One vector is turned by the same rotation once a step. Each row is the vector after some number of steps, and that number follows the row.
The counts run from 0 to 370.
[139 157 126 161 111 104 155 157 124  98 130 116 135 113 178 157 138 118
 129 103 130 151 107 154 142 165 208 147  90 141 134 110 117 130 134 117
 101 116 104 167 157  82 115  79 113  80 151 153] | 65
[207 147 147 126 162 122 104 124 168  94 137 148 128 139 130 166 120 172
 116  90  88 145 138 127 106 189 155 135 113 169 134 114  97 129 135 115
 108 139 115 173 128 119 117 108 102  83 137 130] | 287
[158 152 113 145 130 103 101 137 164  89 137 153 111 114  68 106 143 147
 126 114 136 165 123 125  92 150 139 140 154 188 157  86  95 101 152 128
 124 163  75 135 162 114 138 116 109 101 134 121] | 283
[154 110 137 109 122  84  87 129 164 105  98 135 114 124 114  93 146 109
 157  95 111 159 138 103 184 101 144 154 123 127 154 129  87 105 167 124
 167 146  80 125 153 147 117 165 147 110  98 143] | 367
[186 140 143 114 116 109  95 105 198  81 116 106 102  88 118 162 116 140
 122 117  81 133 105 121 152 130 127 145 155 155 173 131 126 133 151  81
 149 127  87 142 145 144 180  96 122 124  93 136] | 126
[182 159 111 165  95 103 123 115 156 101  94  98 130 113 150 162 117 119
 158 103 118 135 145 151 118 150 174 134  99 190 160 136  91 159 141 101
 122 171 101 147 137 137 133  97 118  95 118 139] | 61
[137 124 190 142 131 107 130  78 119 123  96 121 117  92 114 148 146 109
 135 137 114 158 116 115 114 110 136 166 154 141 174 128 182 142 174 125
 127 175 127  94 156 130 184  82 100 139  97 142] | 331
[183 151 143 137 155 131 128 118 146 124 128 157 130 119  90 145 144 183
 127  99  92 147 114 105  89 171 141 126 129 175 147 106  97 105 167  97
 123 174 128 155 130 115 134  93  93  91 143 103] | 277
[120 131 176 115 123 117 133  94 110 139  85 170 112 131 154 160 145 101
 131 133  85 199 101 101 145 126 154 167 133  98  96 123 176 139 180 137
 143 154 148 102 102 155 152 169 102 142 116 151] | 165
[196 147 160  86 147 121 114 143 167  93 149 125 110 106 123 161 114 188
 140 124  77 136 110  88 138 136 162 145 124 106 137 154 115 102 127 103
 136 116 113 161 121 118 173  83 148 124 113 143] | 120
[134 179 117 142 147  97 184 167 113  82 158 118 111  90  80 113 152 158
 153 109 156 129 161 113  62 141 153 130 141 148 136 100 132 163 139 137
 134 147 122 135 132 136 154  61 133 125 155 115] | 263
[151 141 180 145  81 112 128 102 177 104  99 138 145 154 123 157 113 121
 102 119 109 153 117 106 111 129 179 164 116 127 135 122 163 133 131 150
 112 168 108  87 169 134 149 105  94 116  87 171] | 313
[170 128 215 105 158 107 126 120 119 119 150 127 127 115 117 172 138 138
 165 146 132 126 138 104 112 136 154 173 136  98 161 165 180 123 128 129
 147 140 131 130 137 134 159  61 130 139 143 143] | 335
[146 140 151 102 120 102 153 133 116 143 127 125 104  94 106 172 171 175
 183  91  75 135 117  85 154 133 163 140 144 107 108 123  93 102 165 114
 170 128 153 118 110 149 125 152 146 123 171 119] | 194
[151 142  86 161  79 103 132 125 140 113  91 138 105  98 175 141 135 130
 136 100 108 138 114 123 149 155 194 133 117 149  81  71  95 148 148 135
 147 135 117 100 132 137 107 162 113 134 131 122] | 220
[118 123 170 109 132 109 134 141 119  92 146 180 133 117 111 141 153  86
 168 149 150 170 149 114 160 104 147 180 168  88 105 140 188 142 129 143
 177 121 148 112 103 176 122 120 118 138 130 158] | 169
[179 121 125 149 146  93 151  97 135 118 108 176 124  96 135 118 142 164
 131 139 130 137 140  85 128 136 170 108 121 120 103  92 111 160 150 139
 153 145 188  93 151 159 128 106  96 100 130  86] | 25
[176 160 126 168 116 101 136 137 132  94 127 113 139 109 160 163 119 157
 151 101 122 117 123 142 144 167 198 132 100 146 134 127 103 143 108  95
 115 113 133 158 151 107 121  64 126  83 149 135] | 55
[136 147 132 168 113  80 150 108 144 114 100 135 134 103  89 124 132 173
 138  83 134 119 141  98 131 106 151 129 138 132 134 108  88 159 156 114
 143 144 176  89 163 165 148 119 101  64 148 105] | 33
[125 167 136 153 128 120 177 111 123 138 118 137 144 109  99 174 145 160
 130  99 116 124 121 109  60 131 168 123 119 145 126  94 134 174 171 113
 131 164 161 128 120 151 159  97  98  95 158 111] | 258
[159 170 108 170 110  97 118 150 135  69 116 143 139 126 139 137 107  86
 175 141 166 161 162 170 111 141 169 142 124 181 153 116 129 132 132 131
 104 183  77 147 138 115 122  94 108  93 143 139] | 68
[126 144 161 142 123 119 131  83 135  97  90 125  96 107 133 141 129  99
 118 134 133 154 136 118 112 118 147 153 140 143 149 116 185 170 146 149
 102 157 110  97 160 138 171  97  85 139  67 159] | 321
[182 159 154 133 126 114 105 108 154  80 101 175 112 158 156 166  81 147
 114 123 107 163 138  98  92 155 178 147 118 142 118 103 127 115 115 159
  80 158 111 122 147 110 151 142  83 115  98 158] | 305
[155 162 122 176 117 109 121 112 114 103 100 137 142 125 165 184 117 119
 145 114 109 159 109 147 122 157 183 138 118 186 139 123 105 118 149 101
  86 162 132 146 145  95 142 114  93  82 163 127] | 63
[136 133 144 108 159  53  97 158 151  77 141 160  94 115 127 117 125 116
 161 106 140 161 150  96 176 112 155 164 155 103 157 114  99 100 140 139
 142 106  99 137 150 128 134 173 150 129 155 141] | 365
[121 151 145 106 110 117 115 144 160  87 131  85  71  92  97 121 132 145
 138  99  89 156 108 106 149 118 122 171 150 133 173 125 118 120 158 101
 128 113  68 145 156 120 172 112 143 106 110 170] | 124
[133 139 143 131 173  89 157 130  88  86 134 169 107 108 112  91 137 153
 178 126 165 150 188 118 132 140 141 128 136 119 101 115 117 166 141 152
 147 150 163 123 128 155 112 129  94  78 159 123] | 20
[142 133 157 108 122 103 110 102 131 121  84 143  95 120 203 153 124  80
 128 119  94 179 110 115 142 142 154 179 133 128 112 117 165 165 178 140
 137 137 109 121 108 157 143 180 113 171 101 166] | 155
[132 125 184 115 121 130 124 131 143  76 125 139 117 163 125 131 128 133
 127 107 100 170 147 123 133 152 152 172 106 136 111 132 146 131 104 140
  95 129  94 146 145 105 112  96  87  91 101 216] | 308
[147 154 151 101 131 108  82 131 139  58 127 120  75 111 134 147 109 125
 164 124 109 159 135 149 158 139 102 167 169 173 163 135 123 126 137 108
 123 134  69 144 114 114 162 140 140 125 119 162] | 133
[134 167 118 158  88 107 135 134 138 109  90 117 139 134 144 136 120  99
 141 111 139 153 123 142  97 136 196 148  85 178 160 109 114 147 173 131
 114 198  71 144 158 116 140 137 119  97 134 137] | 70
[139 158 118 173 108 115 163 106 106 115  96 176 163 124 153 172 123 131
 131 135 129 162 125 138  99 151 184 114 126 140  62 106 149 168 127 130
 126 160 171  94 107 152 127 105  79 113 139 119] | 240
[ 86 143 149 116 125  91 163 156 119 110 150 131 100  76  80 118 169 145
 177 111 125 142 127 100 152 104 133 160 188  92 115 100 125 121 154 111
 167 105 142 104 131 151 139 133 142 126 167 130] | 188
[178 101 163 115 177  95 102 118 153 121 126 155 119 112 157 146 159 123
 135 102  76 162 117 101 197 142 159 159 129  91 145 123 107 103 156 112
 158 119 123 161 157 138 109 137 133 121 131 131] | 362
[162 156 131 131 163  97 139 165 157  80 179 134  98 102 113 129 148 163
 119  83 118 131 131 124 114 166 162 144 129 148 141  93 102 149 129 125
 117  96 101 188 144 115 120  76 116  90 147 137] | 280
[158 143 130 136 156 129 130 133 115 114 141 152 105 110 114 138 157 173
 122  99  81 164 103 103 101 179 148 123 131 160 143  86  96 109 162 108
 107 132 118 164 147  92 137  94 106  95 161 113] | 278
[129 166 124 131 127  97 169 163 139 102 152 112 138 111  63 112 149 152
 159  98 156 125 147 121  62 119 142 128 136 156 146 106 119 168 146 129
 149 172 118 126 133 150 147  81 132 107 149 119] | 264
[105 156 131 151 117 109 145 165 135  94 140 139 163 139 139 117 143  84
 125 115 153 159 125 161 129 136 193 168 108 129 140 112 150 144 133 147
 114 149  83 160 154 104 116  84 115  77 149 168] | 76
[129 154 152 135 136 103 125 109 148  46 112 152  90 123 131 132 106 110
 116 127 141 172 160 144 131 135 132 162 144 151 128 118 164 164 123 143
  84 133  92 127 150 125 140 110  71 102  80 186] | 310
[ 97 142 202 116 126 117 131 130 130  89 136 134 117 154 100 142 116 139
 141 112 135 159 150 135 111 123 157 184 133 129 128 149 179 137 101 148
 100 133 111 128 146 129 145  98  93  92 114 206] | 318
[190 131 112 142  93 117 110 134 134 127 112 152 140 114 137 162 141 144
 174 114  84 144 118 126 180 161 178 137 120 146  89  99  75  93 143 109
 170 158 116 102 115 128  92 139 127 128 168 115] | 212
[148 147 128 150  93 131 161 162 119 110 119 153 157 135 177 147 146 137
 149 115 127 145 142 133 140 170 203 142  84 116  51 105 121 161 115 142
 143 122 141 129 123 128  87 111 117 130 142 155] | 232
[167 177 106 137 136 103 145 155 157  99 138 115 103  90  74  99 160 156
 138  91 142 125 147  98  72 143 153 122 124 170 155  88  94 153 168 139
 131 153  83 142 148 129 149  90 136 117 129 121] | 274
[130 174  96 166  84 103 143 151 129  85 108  87 115 112 129 110 130 123
 174 103 135 155 144 133 126 139 177 147 105 179 151 107  92 142 150 116
 105 161  83 137 159  86 138 100 131  99 131 151] | 59
[120 143 208 120 129  97 127 115 129  96 124 110 106 114 104 148 136 118
 151 113 149 134 154 139 103 107 123 176 148 134 178 159 166 169 129 145
 136 149 116 112 142 156 164  91 117 113 112 176] | 329
[139 111 117 145 150 112 159 131 111  85 128 149 100 101  81  70 151 175
 173 124 144 151 185  98 150 118 131 126 119 146 110 113  97 158 151 126
 147 146 159 109 147 145 121  95 109  82 124 135] | 30
[160 151 171 105 114 108  97 137 152 103 138 122 105 122 140 171 118 158
 133 102  77 146  69  93 144 141 173 163 136 117 137 121 123  77 148 112
 126 113  88 143 156  93 182 119 147 126 142 148] | 129
